Rotation paths and how fast each direction turns (degrees each step):
Each turn is a multiple of 5 degrees from 10 to 175, or 0.
Each row of a path follows its step; steps can be skipped.
Path 1:
step 0: [-16 -21 -16   4   7  11  -1  23   6  -7  10   5  14  -6  11  10   7  -7
  -7  22  -9 -28  -9   0   9 -20  13  -3  -8  -1  -3  11   5  10   2 -26
   0 -16  -9 -13  -5  -6 -12 -12 -16 -16   4   3 -15  21 -11]
step 1: [ -1  -9 -12 -21   9  -4  12  19  -9   1  19   1  -5 -13  -5  10  12 -18
   7  -8  19  -8  -5  -7  16 -22   3  -6   1  12   6  10  -5  -7 -12  -5
   0   1  -5 -29 -22  -1 -17  -6 -18 -11   3  23 -24   7 -11]
step 2: [  1 -11  11 -13  20  -7   6  -7 -23  22  17   0  -6 -26  -8   4   6  -1
   4  -8   6   1   4   2   2  -3  -3 -13  15   7   2   1   0  20  12  24
 -16   8  -3 -19 -27  21 -19   2   0  10  -4  13 -18  -4 -12]
step 3: [ -9 -10   6   2   8 -10  -7  -5 -11   7  -3  19  -7  -6  -1  36  -1  20
 -20   4 -30   1   3  -5  -4   2   5  -9   6  -8   0  -5  10  20  17  25
  -5   7 -10  -1 -25   3  -9  -4  15   5 -21  -1 -15   5 -10]
step 4: [  8   1 -17   4   1 -13  -1   4  -7 -12  -7  18 -15  -6  12  32  -8  -8
  -9  -5 -31  -8  11 -13  -7  -2  -2   6   8  -6  15   7   1 -12  -3   9
   9 -14  10  10 -19 -13  14 -21  -1  -4 -32  -2 -13  -2 -13]
step 5: [ 13   0  -5   8   8  -7  11   4  -8 -12   4   6   4 -22  19  -3  -5 -27
   5   5 -18 -15  -8  15 -19   4 -11   2  19  12  19   9 -11  -1   3  -5
   1  -5  26   1   0   9  13 -24 -11 -18 -13  -9  -5  -5 -25]
step 6: [ -5   8  -7  -2   1 -19  11  18  -2   3   1   7  17 -11   7   7   8   9
  -6  27  -2  -4 -11  27  -8  -4  -2  -8   7  10  16  11   1  10  10  -9
  -4  28  11 -10  15  14  -4 -13 -11 -26  12  -9 -10   8 -26]
step 7: [ -8  21 -27 -13  -5 -11   2  15 -18  19   7   0  -3  -3 -11  19  -4   9
  -8  19  15   9  25  11  15 -20   1   7 -13   0  13  25   7   5   3 -11
 -16  17  -2  -8   2   2  -7  -7   0 -12  -2  -2 -12   6 -16]
step 8: [  2   1  -4 -16   1  14  -4  -7 -26   7   4   0 -22  -8 -21  -2 -22 -18
 -13   2   6   8  10   4   4  -1 -10   9 -14   1  -5  27  -7  12   4  -7
 -33   5  -7 -12 -10   4 -10 -13  10  -8 -30   3  -5   5  -6]
step 9: [  2 -17  15 -19   6  -4 -11 -19   7  -5 -21  15 -26 -12 -12  -3  -6  -4
 -18   9 -11   5  -9  -1 -11  23  -8  -8   6 -13  -7  21 -12   5  -6   4
 -15  12 -10 -12  -1   5 -11 -23  -7  -5 -18  -6 -20  15   3]
step 10: [ -9 -18 -12  -3  21 -19 -22 -18  22   6  -2   1 -23  -6  10  20   7  -1
 -10  15  -9   2  11  -3  -2  16  -4   4   9 -11  11   9 -13  -4 -13  -3
   5  -2   1  10   6   8   7 -18 -12   5   8 -17 -35   5  -1]
step 11: [ -2 -19 -25  16  23  -6  -7   2   2   7  24 -16 -10   4   3  19   7 -14
 -17   7  -4 -10  -8   2  -2   1  -8   1 -19  14   4  -5 -19   3   1 -11
 -10 -11  27  18   4   9  15   0  -8 -11  -1 -10 -25   0  -8]
Directions:
[ 3 -1  0  0  0  3  4  3  2 -6  5 -4 -3  0 -6  5 -3 -7  7  0 -3 -3  0 -3
 -4  1  0  0 -2 -3  2  1  1 -2 -1  3 -2  2  2 -7  4 -4 -6 -2 -2 -1 -3 -4
  5  0  4] => 95
[ -1  -4   6  -2   4  -4  -6   1   0   0   4   1  -3   1  -4   2   5   1
  -3  -5   2  -2  -4  -4   1   4  -1   2   1   5   2  -4   5   2   1   2
  -2 -10   2  -4  -2  -5   0   2  -1   1   3  -4  -6  -2   1] => 40
[ 6 -4  3 -3  3 -6 -2  6  4  1  1 -6  1  2  4 -2 -3  3  1 -2 -2 -6  2  3
 -3 -5  4  3  2  2  1 -6 -1 -2 -5 -7 -2  2  0  0  3  0  3 -2  2  2 -3  0
 -2  5 -2] => 65
[  3  -1   4   1   3   3  -2  -4   1  -4  -2   4   0   0  -3   2   2   0
  -1  -2   4  -4   0  -1   4   2  -4   0   3 -10   3   0   7  -1  -6   2
  -5   2   0   4  -2   2   2  -1   9   3  -5  -2   2   4  -2] => 65
[ 0 -1 -1  6 -5  5  3  9  1  2  6  2  0  1 -1 -3  7  4  0  6  2  1  1 -1
 -4 -2 -2 -2  4  0  0 -1 -2  0 -7  0 -3 -4  2  0  0  1  2 -8  4 -4  3 -1
  0 -3  2] => 60
[  3  -4   2   4   1   3  -3   0   0   2   4  -7   8   1   2  -1  -1  -3
  -4  -5  -2   2   1  -1   2   4  -2   3   3   0  -1   6   2   2   2  -3
  -3   2   5   1   0   3  -3  -3  -2   3  -2   4   1 -10  -1] => 120
[ 7  1 -5 -3 -1 -6  2  3 -1  3 -6  1  2 -2 -2 -2  2  7 -1 -3  3 -1  4 -6
  2  1  0 -4  1 -4  0  4  1 -6 -3  4  0  0  5  1  3 -4 -1 -1 -9  2 -1  3
 -2 -1  2] => 130
Path 2:
step 0: [ -2 -15   9 -22   6  21 -21 -13 -11  23  16  -5 -17  21   2   7   8   7
  18   7  17   4   2  -7 -22   7  -5  14   1 -13  18  -7 -11  14  10   7
   6  14 -12   9  12   1  -9  -7   6   2 -12   0  -4   1   7]
step 1: [  6  -2   4   6  -3 -10  -5   5  -1   0   0  23 -17  11  15  -3 -12  13
  18 -15   3   9   3 -22   5 -10   0  -6  18   1  -4 -20   6   2  19   7
  21 -12 -10  26 -19 -12 -11  -3  -7 -17 -11  10   2 -18 -10]
step 2: [ 22   1 -30 -21  -1 -21 -10   2  -8  11   5  -3  16  -3  -5 -15  -1  26
   8 -12  -7 -14 -11   3  12 -19  -1  14  11   4  18   1   7  12  -2 -10
  12   9   4  13  -3 -11   5 -10  -9  10   3   9 -17  12   1]
step 3: [  3  18   8  -7  13   3 -19   6   5  31 -15   5   8  -5  23  19   5  22
  -2  -5 -14 -13  -2   1   4   6   1  -6  -6   9  -4 -33 -13   3 -10  -3
  15  12  10  -6  10  12  -1  -7   7  11   2  -2  -6 -19   2]
step 4: [-10 -14  13   5   5   5  -3  -7  -8  -1   9 -14   4  16  11   3 -12   7
   8 -11  -4   7 -15 -22   3  -4  10   3 -15   9   9   6 -18 -15  -5 -11
  29   6  -8  17  -2  10  -9 -11  -4  12 -21 -34  -6   9  -7]
step 5: [-13 -37 -15   4 -11  -6 -24   7 -15  11  -5  24 -13  -8  -5   5 -11  -4
  13  -7 -14  12  -6  -9  18   9 -12  -1  -5  11  14 -11   8  -9  -7  -3
   7   7   0  12  16  -6  -8  -3   7  -6 -10  19  13   9   3]
step 6: [ 12   1   2 -37   3   2 -17   6 -12  -1   4   1   7  21  20 -23  20   5
   2  -7 -23  -1  19   3  -3  14   4  -2  -7   0  18  -1   7   2   4 -21
  10  -3 -12   2  -7   7 -10 -11  -4 -13  -6  19   6   0   9]
step 7: [ -4   6   3 -14   9 -18  -8  19  -6  -3   1   3  16  -8  13  -6  -4  -4
  -4   1  -3  14  13 -19  -2  -9   1   3   6 -18 -23 -36  -5   5 -10  -7
  20  14  12  27  -5   4  -5  14 -11  -1   6 -10  -3   7  13]
step 8: [-25  11 -26  -5   2   6  -8   0   2   5  15   7  22 -12   2 -10  -7  26
  26   0 -18   3  -6  -8  -5   2  -6   8  -1  -6  13  -2 -14  10 -15   8
  12 -19 -12  -2  15  -6   5   1   8   2 -11 -23  -2  12   8]
step 9: [ -1 -10   6   5 -15  -2  -2  13   6  29 -10  16  -7  -1   4   0  -6   9
   0  11  -1  12   8  11  -9  -9  -5  12  -3  24  10 -12   4   5 -12  -8
  14  -5 -10 -12   9  27 -14  -5 -22 -15 -30  -6  -2  -9  10]
step 10: [ 16  -9   8 -11 -15  -8  -4  17 -14  -7  24 -12   0   6 -16   5  -4  13
  -9 -20 -24   0  13 -22   1  -7  22  15  -1  13   1 -14   1 -12   9   4
  -2   9 -12  -4  -7  -3  -1  -9   5  -2 -20  -8  16   5  18]
step 11: [-11   7 -16  15  11 -15 -33  19 -19   1 -17  14  -3   0  15  -8   5  14
  -2  -2 -15  -2  11 -29  -2   3   8  -1   1  13  -5   7   6  13  15  -3
 -16   9  13   1  12   4  -9  10  -6   1   3  -2  -2  21  10]
Directions:
[ 4  3  0 -1 -2 -2  0  7 -3  0  1 -1 -2 -2  4  0 -1 -8 -2 -6  2 -1 -2  6
  3 -4 -6  3  5  2  4  1  2 -5  3 -2 -1 -5 -6  1  4 -3  1 -4 -3  0 -4  2
  5 -1  3] => 90
[ 2  3 -7  5 -1 -4 -8 -4 -2 -4  2  0  2 -5 -5  2 -4  3  0 -5  1  2  2 -2
  2  2 -4 -1 -2 -3  5  2  4 -1 -5  1 -5 -2  4  1  4 -3 -3  2 -4  0  0 -1
 -1  4 -5] => 120
[ 9  1  3  1  0  3  0 -1  5  3  3  3 -2  2  2  2  1 -1 -1  4  2 -3  4  1
  7  7  0 -5  1 -5  4 -1  4 -1  1  2  1 -1  0  1 -3  5 -3  3 -2  5 -4 -6
 -1  0  8] => 120
[ 4  4 10 -4  1  2 -2 -1 -1  1  2 -7  1  5 -2  4  3  2 -4 -1  2  3  4  3
 -4  1 -3  1 -1 -2 -1 -6 -2  0 -6  0 -3  3  1 -2  2  2 -5 -3 -4 -4 -3  2
  3 -5 -6] => 115
[ 1 -8  1  4  1 -5  0 -3 -5 -1 -4 -6  0  3  3  8 -1 -4 -4 -2 -4 -6  0 -3
 -1  4  2 -1 -4  7 -1  3  2 -3  2  3  1  0  2 -6  6  1 -2  0  1  2 -4 -1
  3  4  2] => 60
[-1 -3  1  1 -5  6 -5  3 -4 -2  0  2 -7  3 -2  3  4 -1 -3 -3  3  3  2 -5
  3  0  1  2 -4  3  5  4 -1  0  0  1 -3  7 -9  1 -3  0  0  7  1 -4  2  2
  0 -2  1] => 70
[ 2  3 -4  1 -2 -3  5  6 -5  2  1  4  0  5  0  0 -2  3 -2 -1  3  2  1 -5
  4 -4  3 -2  1 -1  2  2 -1  2  0  5 -4  1  2 -3  3  7  2 -8  4  6 -3  0
 -5 -5 -4] => 45
Path 3:
step 0: [  0   9   3  17   6  -4  -2  11  -8  -7 -13  -8 -31   5  23  18  -9  -1
  -7  -9 -16   3  -3  30  11   1  13   2   3   8   8   5 -17 -15  -9  -7
  -7  -2   0   0  -7  31   0  11 -14  17  -5   3   0  15  10]
step 1: [ -2   8  24  23  16 -12  -4   3 -10 -10  10  -9 -15  13 -18   8 -10  18
 -19  -8   6   1  -2  10 -12  15  -8  25  -4   7   7  -6   0  -7   3   5
   1 -12  20  -2   0  12 -13  16 -18  -7  12 -10 -20   8  -4]
step 2: [ 13  33   2   9  16 -13  10   2 -10   0  14  -5  -2  -5  10   7   4  20
   7  -3 -11  -4 -26  -7  15   5  -5   8  -4   4   6   5  -2  -1   2 -18
   3 -13 -10 -14  12  39   3   7   1   6   6 -13 -13  14   0]
step 3: [  9   4   5  -6  13  -5   3   7  -2   8  12 -19 -19  -8   2   9 -11  12
 -18  -2  -5 -10 -13   4   7   4   1  17  -2 -11  10  24 -11 -31  10   1
 -11  24   4   2 -11   4 -21  14  -4  13  -6 -13 -10  24   1]
step 4: [-15  -5  -5   9  24 -11  -5 -10  -3   5  -9   1   5  -1   3   6 -15  23
   0   4  -5  -8  -9   6  -9   1  -9  18 -18   8   6  -2   1  -5   2  -5
 -18   2  19   8   7  33  -7  -7   0  16  -9 -19 -34  -3   6]
step 5: [ -7   5  -3  -3  25 -27   4  -2 -15   3  -4  -3 -30  -4 -10   3  -6   8
   2  12   6 -23 -20  -1  14   5 -10   8  -5 -12   0   2  -4 -16  11  -8
 -15  -5 -21  -4  10  19 -12  17 -10  -4   1 -12  10 -19   5]
step 6: [  8  -1   6 -13  17 -20  -4 -17  -5  13   4 -17   5  -1   0  19 -22  -1
  -8  18   4   3   0 -10  11  -1  -3   2 -12   0   5   7  -7   4   0  16
  -7  27  14  -8  11  26  -1  16 -11  15   9 -25   4   6 -15]
step 7: [-20   7 -17  16  10 -10  10  -5 -14   9 -24  -6   4 -14  -4  -4  -7   9
   6   0  15   4  -9   2   3  -8 -23  -6   7  -7  -8  16  -4  -3   5   6
 -35   4   8  -2 -13  29 -12  19   3   1   5  -6  -3  10  -4]
step 8: [  3  -7  -6   4  27 -17 -15   4  -5  22 -23 -15 -11   3   0  13   6   2
  27  -2   3 -17 -11  17  12  -7  -3   5   4   3   1  -6  -3 -18 -13  10
   6   6  19   7   6  12  -5  22 -18  10  14  -4  12  -3   0]
step 9: [  3  -2   6  -4  18 -28   1  -8  -2   0 -16  -8   4  17 -21  -4 -19   4
   4  -1  10   4   7   3   9  15  15  -9  -3   3  -2  -6 -10   1  -4   2
 -14 -10   2 -10  -9  32 -12  23 -17   3  -1  13  -8  17 -25]
step 10: [ 11   5   2   8  -6  -7 -10  11 -21   2 -12  -6   7 -14   1  -6  13   6
  15   2   7   3   3  -9   4   3 -14   5 -10 -17   1  -9   3 -29  -3  -3
  -6 -10  11 -16  -1  24 -10  18  -5   4  33 -15   0  21 -17]
step 11: [  1   7  -4   6  18  10  11   5   2   9  -2 -16  -7   9  -3   2   9  -1
  23  -5   4  14  -1   5  11  10  22  -4  10  -9  23   7  -4 -25 -13   6
 -14  -5  13   2  14  22 -18  14  -1  28 -12  -4   1  16  -7]
Directions:
[-5 -4 -2  2 -1  4  4 -4  1 -2  0  4  1  1 -3  4 -2  5 -3  2 -2  0  0 -2
 -4  0 -5  1 -6  1 -4  0  5  2  0 -1 -5 -4  7 -5 -3 -2  2  3  3  0  5  4
 -6  2 -6] => 130
[-4 -2  5  5 -3 -6  0  7 -1 -2 -5 -1  4 -2 -1 -3  0  3 -1  2  4  5  1  2
 -5  1  1  0  1 -5 -4 -1  0  4  8  1  1  2  4  2  3  2 -2 -7  2 -1  5 -3
 -4  2  2] => 125
[ -5   1  -2   1   3   0  -6   1  -1   8   3   3  -3   2   3   2  -2   0
   1   0  -1   3  -1   2  -1   4   1   3   9  -1   1  -2   1  -1   1  -4
  -5   3  -4   0   0   2   0  -1  -4  -1   6  -4  -4   0 -10] => 0
[-4 -5 -6  1  8  5 -1 -2  0  1 -8  0 -3 -1  0 -1  0  0  0 -2 -2 -3  1  7
 -2 -6  3  0  3  0  1  3  1  0 -4 -5  2  4  2  4 -3 -3 -5 -4  3  2 -1  3
 -4  4  6] => 90
